Each named move below is a turn or a mirror, shown by a few rows before and after it. Which moves, in which order, take the first row of each later pair to the second? The first pair is answered.
kabas:
[  4.6  28.6  -7.4  14.7   2.8   1.0  17.7  24.5  -2.8   7.9   8.3  -9.4
 -10.2  16.6  -6.0   4.3   2.5 -17.6  -9.0  15.0  -8.9] |-> [  4.2   1.0 -11.6   5.8  -6.0  -4.8  20.9  25.7  -2.5  -5.4 -18.4   9.2
  -1.2  15.6  -5.4   1.1   3.3 -15.4  -0.9  31.3 -15.6]
[ 12.9 -21.9 -13.9 -15.4  -3.7  -8.1 -10.6 -22.3  -4.2 -23.7  -4.5  25.0
  16.9   0.0 -14.2   9.4  -1.5   4.9   2.1  -7.0  -1.6] |-> [ 15.9  14.3  -8.9  -3.4   8.4  -3.2 -10.2 -22.6  -6.4  -5.0  31.4   4.7
   2.9   2.8 -14.6  15.0  -1.6  -0.4  -9.6 -24.9   8.5]
[ 12.4  16.5  24.1  18.6  -9.2  -1.6  12.0  16.5  20.3  12.0  -4.5 -15.1
 -17.0 -26.2 -18.9  10.3  -9.8  -8.7 -16.9  14.5  -3.6] |-> [ 10.4  -3.0  21.5  10.3 -17.5  -4.7  11.6  18.1  23.0  -0.1 -22.6  -6.1
  -8.7 -26.5 -16.5   6.5  -9.1  -7.7  -9.2  22.0 -13.3]
[-36.1  -6.2 -17.6 -14.9  10.8 -19.2  -5.6 -20.1  -7.1   2.5 -28.1   7.9
  12.2   1.4  15.9  -3.8  23.1   1.4  29.5  -0.7  16.9] |-> [-37.2  25.5 -11.3  -6.7  21.5 -14.2  -7.0 -19.9  -7.7  18.0   2.1 -12.0
   1.3   4.0  14.2   2.8  17.7  -0.7  21.6 -19.0  26.4]
res:
[-0.1 18.0  5.4  6.1  7.2  3.8 -9.9 10.4 12.9 -1.6 18.4 -3.6  8.8 -9.1
 -5.4 19.4 -3.6 -0.6 -2.8  6.3  1.5] |-> [  4.7   6.4  -8.2 -12.5   1.4  -5.5 -10.3   1.3   1.7 -14.0  17.3  11.7
  21.8   4.4 -11.2  13.0   1.0  -1.4  -0.9  -1.4   4.6]
[ 18.3   6.6  -3.0  -3.9   3.4 -11.0   2.9 -10.2  11.0  -1.0  22.8  11.4
   6.8   0.5 -19.5  -7.9 -18.7   4.7 -24.2  -8.5   5.5] |-> [ -2.8 -12.9 -10.6 -22.5   3.2 -13.3  10.6  -8.6  -0.1 -13.1 -15.6  14.7
  22.2  10.1  -1.7 -23.0  -3.9  -0.4  -7.5   2.1   9.6]
[-10.7   2.6 -12.3  -9.4  -1.3  -7.4  -5.0   5.7  -4.7   3.2 -24.6  -0.8
  -2.6 -13.5  15.2  -6.0 -13.2   2.5   1.8 -12.6  18.7] |-> [ -5.6   9.6  -7.0   3.1   0.5  -4.1  -9.4   8.3   2.5  11.1 -12.0  -8.1
 -12.1 -19.5  10.9  -0.3 -20.2   4.6  -4.5 -16.7  13.6]
rafup:
[ 12.0 -20.1  13.2  17.8  -7.5  -4.8  -5.2   5.5  28.1  -1.2  -3.8   0.6
  -1.6 -26.5 -13.4  11.8 -12.3   1.9  -5.1  26.1 -14.5] |-> [-19.5  -6.3   1.2 -17.0  -4.8  -6.1   7.5   3.7 -14.6 -11.7 -20.7 -10.1
  18.9  15.1  -2.8 -15.9  17.0 -20.5   4.7  20.7  20.0]
[-25.8  -1.9  -9.9  10.9  10.6  11.3  -3.5   0.8 -12.8  10.3   7.6 -14.8
  -2.2  -3.4  19.0  -0.3  -1.1   5.3  -5.9   7.5  -7.3] |-> [-14.8 -16.5  -7.5  14.2   1.4   9.5  -5.7   3.0  -2.9   6.8  -0.5  -7.8
  -0.9 -17.0  11.9   4.2  -8.6   7.0  -7.9  19.9 -17.6]
[ -2.8  -4.6   3.0  -3.0  -2.1   9.3   2.7  11.1 -15.3  -7.6 -23.3  -4.7
   8.4   5.9  -6.6 -14.7  10.9 -11.9   3.4  22.0   0.8] |-> [ -4.7  24.7   2.4  10.0  14.2  13.3  -0.4   7.4 -19.3  12.9   9.7 -21.3
  -6.7   5.5   1.6  -6.5   4.8  -3.3   0.8  -1.0   5.2]
subik:
[ 19.4  -2.7   1.5  -0.2 -20.7  -6.3  -1.0  -3.8  -0.8  -8.3  11.4   5.1
   8.9   7.8 -27.4   3.9  -3.0 -19.6 -15.1   5.1   4.0] |-> [ 18.2   1.5  12.1  15.9 -15.5   3.1  -4.2   6.9  14.5   3.1   8.9  -2.2
  -2.7 -11.6 -19.6  13.2  -8.9 -12.3 -15.0  12.1  -4.5]
[ -0.6   8.7 -27.2  -2.0  -1.9 -14.2  -4.8  -7.6 -11.6  12.8  -2.3  -9.1
  25.9   3.4 -12.5 -10.7  -1.2  -3.0  10.3 -15.6  -0.1] |-> [  8.1   5.4 -21.1   1.7 -13.2 -12.1  -1.2  -4.2  -6.2   7.1 -11.4  -3.5
  27.4  -1.1 -23.5 -13.6   0.8 -11.0   4.2  -0.7  -1.0]
[  2.9  -2.8  -4.0   8.7  -3.8  11.7  10.4 -10.8  -4.8  -2.5  -8.2   1.8
   7.5  18.3 -10.9  -5.2   5.6  -2.7 -13.7  -3.4   6.4] |-> [  4.9  -2.2   4.3  15.6  -3.7  15.2  11.7  -6.7   2.4  -1.8  -9.4  -2.4
   2.1   7.8  -8.9  -3.8   1.7  -4.1 -14.4   2.7   0.6]
[ 12.6  -6.9 -18.3  11.4 -11.1 -15.0  -4.9 -18.3   4.9 -14.5   4.6  -1.5
  -8.6   0.4   3.0  -3.9   9.5  13.2   7.4  -9.6   7.3] |-> [ 16.2  -9.8 -13.1  10.6 -16.0 -13.8  -5.7 -16.5   8.6 -18.7   0.7   0.2
  -6.2  -3.3  -2.0  -7.1   9.9   5.1   5.1  -2.9   5.7]
Tez:
[ 17.6 -26.8 -17.6 -16.9 -19.1 -10.0  -3.4  -5.8  -3.2 -15.4 -10.3  25.7
   3.0  -2.9  -5.3   1.2   2.0   5.2   3.3  17.7 -19.5] |-> [ 26.3 -20.7  -3.8  -5.2 -21.8  -4.2  -3.0   1.6   8.1  -9.2  -8.8  19.5
  -1.2 -12.2 -12.0   3.7  -3.0  -1.3  -3.8  30.6 -20.4]
[-16.1   4.1  -4.3 -10.7 -11.9 -10.2   1.3   4.6 -11.4   2.2 -19.2  -4.2
  -0.7  22.4   0.8  13.4  -5.0 -15.3   1.3  -5.0  11.5] |-> [-10.4   1.3  -4.6 -11.3 -15.8 -10.7   1.6   2.9 -10.1   1.0 -19.1  -1.3
   0.9  24.7  -5.9  12.0  -5.1 -19.6  -1.4  -0.4  11.5]
[ 15.9   7.8 -10.8 -13.2  11.7   2.7  12.0  -0.3  -2.6   5.6   7.7  -6.2
   3.7  -1.0 -15.5   2.8   2.6   6.1  -7.9  -6.7   8.1] |-> [ 16.4   9.1  -8.6 -12.6   9.6   6.2  10.9  -0.6  -0.8   7.4   9.7  -7.7
   2.8  -0.5 -15.4   3.5   1.3   4.1  -8.0  -3.9   8.2]
[ -7.1   6.8 -22.0   8.1   3.6   8.4 -16.2  13.2  -2.7  -3.0 -11.8 -13.2
   1.6   7.9   7.3  -0.2  11.3 -24.4  -7.4   2.6   1.3] |-> [ -5.7   5.6 -23.6   5.1   3.3   8.8 -16.6  11.8  -4.4  -3.6 -11.4 -13.9
   1.9   9.0   7.2  -0.8  11.9 -22.5  -5.5   1.4   4.6]
Now pairs of rows:
(2 to 3 moves a pair)
[-28.5  20.4  -4.8  -4.8   8.3  11.0   3.8   3.0  -7.7   8.9   9.7 -12.6
  -2.8  11.6  12.8   3.3  15.1  -0.9  13.1 -11.0   5.8] |-> [  1.0  13.4   2.4  11.9   1.5   8.7  -4.0  -1.6  14.8   8.5  31.5  -1.5
 -11.4  -4.9  -3.7  19.7  -2.5   9.0  -0.8 -11.8  -9.2]	subik, rafup
[ -3.6  -7.9  -1.3  10.1  -4.8   1.8   8.9   5.8  11.2  12.4 -13.1  -1.9
  -6.2 -14.6  12.1   6.6  -9.1   6.9   8.2  -0.1  -8.6] |-> [  9.6   3.4 -14.1   1.0  -7.0  -5.7   6.3  -6.6  -0.6   6.9  18.3   5.1
  -1.1   2.5  -1.5   7.8  -8.5   1.0   2.4 -21.4   4.0]	res, res, kabas
[-14.3  -6.8  -7.7   0.5  13.8 -24.0   6.5   1.6 -17.4 -20.9 -13.4  -3.5
   3.9   9.6  -2.5   1.9  16.3  -5.9   5.0  -8.1   2.3] |-> [ -9.4 -15.3 -11.9   4.9  13.3 -25.6  -1.1  -3.3  -8.7 -20.3  -4.4   7.8
  -1.6   1.5   0.9  10.1   5.1   9.5   7.4 -14.6 -11.0]	rafup, Tez, kabas
[ -9.9  -4.5 -22.1 -11.7  -3.2  -4.2  -2.6  -7.7 -11.6  -6.3  -2.9   7.5
  15.1   8.2   6.1   0.5   3.3   8.6   5.0  -7.4  -0.5] |-> [-19.6  17.9 -10.0   6.9   9.2   3.0  -2.1   2.5  -3.9  15.7   6.1 -13.6
   0.5  -1.6  11.3   2.1  -1.7   8.6   3.5  -5.9   3.1]	kabas, res, res
[ -2.0  21.0  10.7   3.8  -7.7  10.3   7.2  22.9   0.2   6.8 -12.6 -16.2
   5.7   1.5  11.7   5.5   9.5 -10.7  -1.7  16.7  -3.4] |-> [ -3.9  22.9  -2.3 -13.7  -8.0   4.5  10.5  13.9 -17.0  -2.9  -6.3 -10.1
  14.8  20.5  11.7   2.4  16.1 -12.4  -0.5   1.1   7.9]	subik, subik, subik
[ 15.5 -17.8 -14.6   3.5  -7.6 -15.2  -1.9 -10.4  -5.7   6.4   9.9   0.6
   4.0  -6.6  -0.3   7.0 -10.1  17.9   4.5  -8.3  -7.6] |-> [ 17.8 -10.2 -15.7  -3.5  -8.9 -14.7  -0.1  -9.8 -15.0   4.8  16.6  -2.7
   8.2   9.9  -5.6   1.2  -3.7   7.4   1.6 -11.1   5.9]	rafup, rafup, Tez
[ -3.4 -17.8   5.5 -14.6  -4.7  -8.3  -2.7   7.8  -0.1 -10.3 -26.9  13.0
  14.8  -1.0   3.7 -11.9  13.1  -0.3   2.3  20.7   0.2] |-> [  7.5   0.9  11.8  12.9   7.1  -0.5 -12.6   9.1  23.2   9.3   9.0   4.4
  -8.2 -21.9   6.4   9.7  -9.8  19.8  -5.8   5.0 -14.7]	rafup, rafup
[  4.9 -22.7  -2.2   4.5   0.7  -8.4   3.3   0.3  25.9  -6.0   3.5   6.0
  -6.9 -18.2   3.6  11.6  -8.0  15.7   4.1  -0.2 -17.0] |-> [ 12.1   7.1   6.2  10.3   4.5  -5.2   6.8   0.8  21.6   1.0  28.6  -8.7
 -15.9  -9.0  -9.8  13.3  -8.2   4.1  -9.6 -11.8  -2.0]	rafup, res, res
[ 22.6  -7.0   7.2   2.4  -2.6   0.0 -10.1   7.5  -2.0  -8.3   9.5   4.1
  19.2   5.8  -9.7 -16.1 -18.5  -2.3  -6.2 -10.8  10.0] |-> [  0.9 -15.0   3.1  -4.7   3.7   0.8  -7.2   6.9  -7.5  -8.2 -12.5   4.2
  22.1   5.6  11.4 -21.9 -10.3   4.3  10.7  -6.2   6.1]	res, rafup, kabas
[  9.5 -16.0 -10.4  -5.5  -4.7  -4.7   0.2  -6.0  -3.9  -3.0   3.3  14.9
   5.0   0.2  -7.3   3.8  -5.0  11.2   3.4  -7.1  -6.3] |-> [  0.9  -1.1 -12.0 -10.0   3.0  -3.1   3.0 -10.4 -13.6   2.3  13.2   6.0
   5.7  10.2  -5.4  -1.5   1.1   6.7   4.2 -15.1   5.1]	rafup, kabas
